Named moves, each a turn or a mirror, and the order they were made in; the first pair answered
j352:
-25.0,-2.8,2.7,-22.5,28.0,28.6,-2.8,19.1,-1.2 |-> -32.2,22.1,-3.5,-12.6,2.1,19.2,6.3,-21.3,22.8
2.7,9.0,0.0,10.8,0.2,-2.0,-8.4,-9.7,-5.3 |-> 5.4,2.8,0.7,8.3,8.0,0.1,-9.4,0.7,-11.9
1.2,0.7,-12.2,10.2,-7.1,12.2,-38.5,-10.2,18.2 |-> 4.1,-8.6,-9.1,6.4,2.6,14.5,-42.5,4.5,8.1
11.3,20.9,-22.9,-6.3,9.4,7.1,-15.2,-9.6,-4.7 |-> 11.3,16.7,-21.4,-7.5,13.2,8.0,-16.6,-2.3,-9.4
j592:
-13.2,-6.9,8.9,1.8,28.1,21.2,-19.9,11.5,-13.4 |-> -11.1,-4.4,8.8,5.8,29.7,19.3,-21.7,6.5,-14.7
-4.8,17.3,-23.0,-15.0,-14.4,14.5,-11.4,-5.1,20.2 |-> -0.3,23.4,-21.2,-5.3,-7.7,6.3,-18.9,-19.8,15.8
22.9,16.7,-39.4,-47.1,-30.0,18.5,16.7,16.5,-15.0 |-> 41.0,36.9,-32.4,-11.0,-10.4,-9.1,-3.3,-32.0,-29.9
3.3,-19.2,-20.0,-11.8,20.1,13.8,-31.7,42.6,20.5 |-> 19.5,-3.5,-15.5,16.2,35.7,-9.0,-48.0,2.8,8.8
j525:
10.0,-17.1,-16.5,5.9,-8.1,-13.5,-5.1,20.8,29.7 |-> -5.1,-7.1,-19.3,5.5,-3.4,-1.3,-17.3,6.3,37.9
-5.3,12.9,-15.2,26.2,-11.3,-6.6,16.2,0.5,7.5 |-> -6.3,15.2,-14.2,25.3,-9.7,-6.2,16.0,-0.2,8.3
4.9,26.3,-4.9,8.8,-9.8,-10.3,24.2,-35.4,-9.1 |-> 15.0,19.0,-4.5,10.2,-12.9,-18.6,31.6,-23.1,-13.9
Then:
Between the rows of a pair lie two moves.
6.6,-7.1,19.9,7.5,37.1,-7.3,0.7,3.8,-35.4 |-> 7.1,15.3,17.0,16.3,6.7,-22.5,19.1,-31.9,-18.0
j352 then j525
-23.9,17.2,6.5,9.6,17.8,10.0,-20.7,2.6,8.7 |-> -27.9,17.9,4.8,5.3,10.6,13.0,-16.7,4.8,14.5
j592 then j352
-0.6,-1.4,-5.5,11.4,8.1,8.0,-36.4,6.2,18.6 |-> -6.0,2.8,-8.2,9.0,-2.4,11.1,-29.3,-0.4,27.9
j592 then j352
-6.2,5.9,6.8,-13.8,11.6,27.7,10.8,11.6,-22.1 |-> 15.2,4.9,11.5,4.0,17.2,1.9,7.3,2.7,-34.1
j592 then j525
6.0,13.0,1.0,11.6,0.6,-5.8,4.8,-23.9,-9.9 |-> 15.0,-0.9,4.9,6.1,10.1,-5.9,5.8,0.5,-24.2
j525 then j352
2.1,-26.0,1.6,0.0,16.0,-15.1,-9.2,27.0,-19.6 |-> -20.1,-6.0,-9.1,-10.5,-30.2,-10.8,17.0,2.5,20.9
j352 then j592
-2.3,5.5,-0.7,5.7,-26.7,6.1,20.3,12.9,13.6 |-> -1.5,-7.2,-0.2,2.8,-14.1,12.7,12.4,32.5,7.8
j525 then j352
4.0,8.2,-4.1,-25.9,7.4,11.8,14.1,23.4,-24.5 |-> 26.6,6.2,-1.8,0.4,14.4,-17.4,1.9,6.2,-31.4
j592 then j525
11.7,-5.0,1.1,23.4,-5.4,-11.1,-6.8,-6.5,9.2 |-> -6.8,-8.3,-3.2,6.0,-12.8,8.9,-3.2,7.2,23.3
j592 then j525
-31.7,-8.2,9.1,-9.0,-1.4,25.9,9.1,7.4,3.3 |-> -20.5,9.5,10.7,15.7,5.5,5.3,-1.8,-34.3,0.0
j352 then j592
-8.2,-17.4,34.9,5.6,13.2,-9.7,29.2,-2.5,-23.6 |-> -13.2,-4.8,31.0,8.2,-3.7,-13.0,36.0,-20.5,-8.9
j592 then j352
-13.1,12.1,29.2,6.9,-6.0,-16.4,28.5,-61.7,-23.7 |-> -32.2,-19.6,26.1,-35.8,-18.6,19.5,47.3,10.0,-17.2
j592 then j352
-2.8,17.1,-2.5,-20.7,4.5,25.7,2.7,7.8,2.1 |-> 0.9,24.1,-3.7,-18.0,-8.4,16.7,14.4,-2.4,4.1
j525 then j352
24.1,-29.5,0.4,29.2,17.5,-29.0,-33.4,8.4,6.0 |-> -0.4,-7.7,-10.9,16.1,-34.2,-20.6,-5.8,-13.4,48.1
j592 then j352
11.3,3.7,4.5,21.0,17.7,-15.8,-23.4,-22.4,1.0 |-> -3.7,-21.4,2.7,-13.9,8.3,14.5,-8.8,33.7,6.2
j352 then j592
7.9,-7.5,-18.3,-17.5,-14.9,-1.3,1.8,0.3,-22.2 |-> 7.9,-0.3,-19.9,-12.6,-19.7,-6.2,1.6,-14.4,-19.0
j352 then j592
-6.0,-17.8,5.8,7.0,2.2,-8.2,-4.5,17.0,0.9 |-> -4.4,-6.2,6.3,15.7,-2.8,-18.4,-5.4,-7.2,6.4
j592 then j352
-20.8,18.5,22.9,-5.1,8.0,8.9,11.6,-32.8,-28.1 |-> -20.6,2.8,24.9,-17.2,17.2,18.8,10.3,-3.0,-37.0
j352 then j592
18.6,13.1,-18.0,6.1,-19.6,-19.8,7.2,-15.8,7.7 |-> 25.3,-11.7,-14.0,-2.9,7.8,-8.9,-6.3,26.9,-12.8
j525 then j352
-16.1,-27.6,21.0,1.8,28.8,9.7,-15.3,45.6,13.5 |-> -34.9,-7.7,20.4,-3.7,36.5,28.2,-20.9,25.0,15.1
j525 then j525
15.9,1.5,6.6,6.7,26.6,-15.1,9.1,0.9,-34.6 |-> -9.3,-0.6,-1.8,-22.8,-12.1,6.4,36.1,20.8,-3.3
j352 then j592
-8.8,-23.7,-5.5,-12.3,-6.8,1.5,-8.8,21.9,-0.7 |-> -18.5,-8.6,-9.1,-6.9,-19.0,-0.1,-12.0,-6.0,18.0
j525 then j352
-22.8,16.3,1.6,-15.1,-29.5,8.0,26.5,-2.9,17.9 |-> -3.3,29.6,7.0,10.7,-14.9,-17.2,18.1,-34.2,0.1
j525 then j592
-30.2,20.6,13.2,-19.1,20.6,38.0,21.7,-26.2,-17.2 |-> -7.1,-0.6,18.4,-22.6,21.0,24.6,38.2,7.0,-41.4
j352 then j525
0.0,7.3,1.5,17.7,12.0,-17.9,-17.4,-23.8,2.1 |-> -20.6,-2.3,-4.2,-13.6,-15.6,5.5,5.7,7.6,23.6
j592 then j352
-2.1,2.7,-7.2,-7.1,-9.2,2.6,-2.8,7.9,20.2 |-> 9.9,-4.9,-1.5,2.2,11.5,-3.3,-15.6,13.3,2.3
j592 then j352
11.1,-7.8,-7.6,-1.5,23.8,3.8,-35.8,11.8,1.1 |-> 0.8,15.1,-13.6,2.0,-6.7,-2.9,-23.2,-23.4,28.2
j592 then j352
-1.5,8.2,23.1,9.5,6.5,-20.8,23.2,-18.3,-13.8 |-> -15.1,-0.6,19.2,-10.6,-10.6,-5.4,35.9,5.3,-0.7
j592 then j352
1.1,10.0,-12.1,17.4,4.2,5.5,18.7,-31.4,-1.2 |-> -3.1,-2.6,-13.8,-3.2,-6.9,16.2,37.4,1.2,-1.9
j525 then j592
12.4,-2.2,-7.5,13.3,5.5,-18.8,-10.9,-7.1,-8.2 |-> -2.3,-13.2,-11.4,-10.2,-6.1,2.4,-1.2,21.2,4.5
j525 then j592
-21.6,7.2,20.1,-9.2,0.8,5.3,-3.4,-7.1,8.3 |-> -16.1,0.6,22.9,-8.8,14.5,5.0,-8.1,3.0,-2.2
j592 then j352
-7.0,-26.0,-16.7,-13.6,-30.2,16.8,12.8,33.1,15.6 |-> 12.0,7.7,-14.2,31.3,-20.2,-20.4,-6.5,-40.2,8.9
j352 then j592
14.2,7.2,-35.3,-16.6,-6.9,7.8,-8.4,5.9,-6.1 |-> 20.0,9.6,-33.8,-9.9,0.2,1.3,-14.9,-1.0,-12.3
j592 then j352
-10.7,26.6,-0.8,-28.1,-12.4,11.3,37.8,-12.1,-15.3 |-> 10.3,25.1,4.9,-7.6,17.5,-3.8,16.0,-24.4,-40.8
j352 then j592
20.1,-6.8,-8.4,14.9,-16.9,-17.1,-2.4,5.6,5.9 |-> 13.6,-15.3,-8.3,12.1,-2.5,-6.6,-17.0,17.5,6.3
j525 then j352
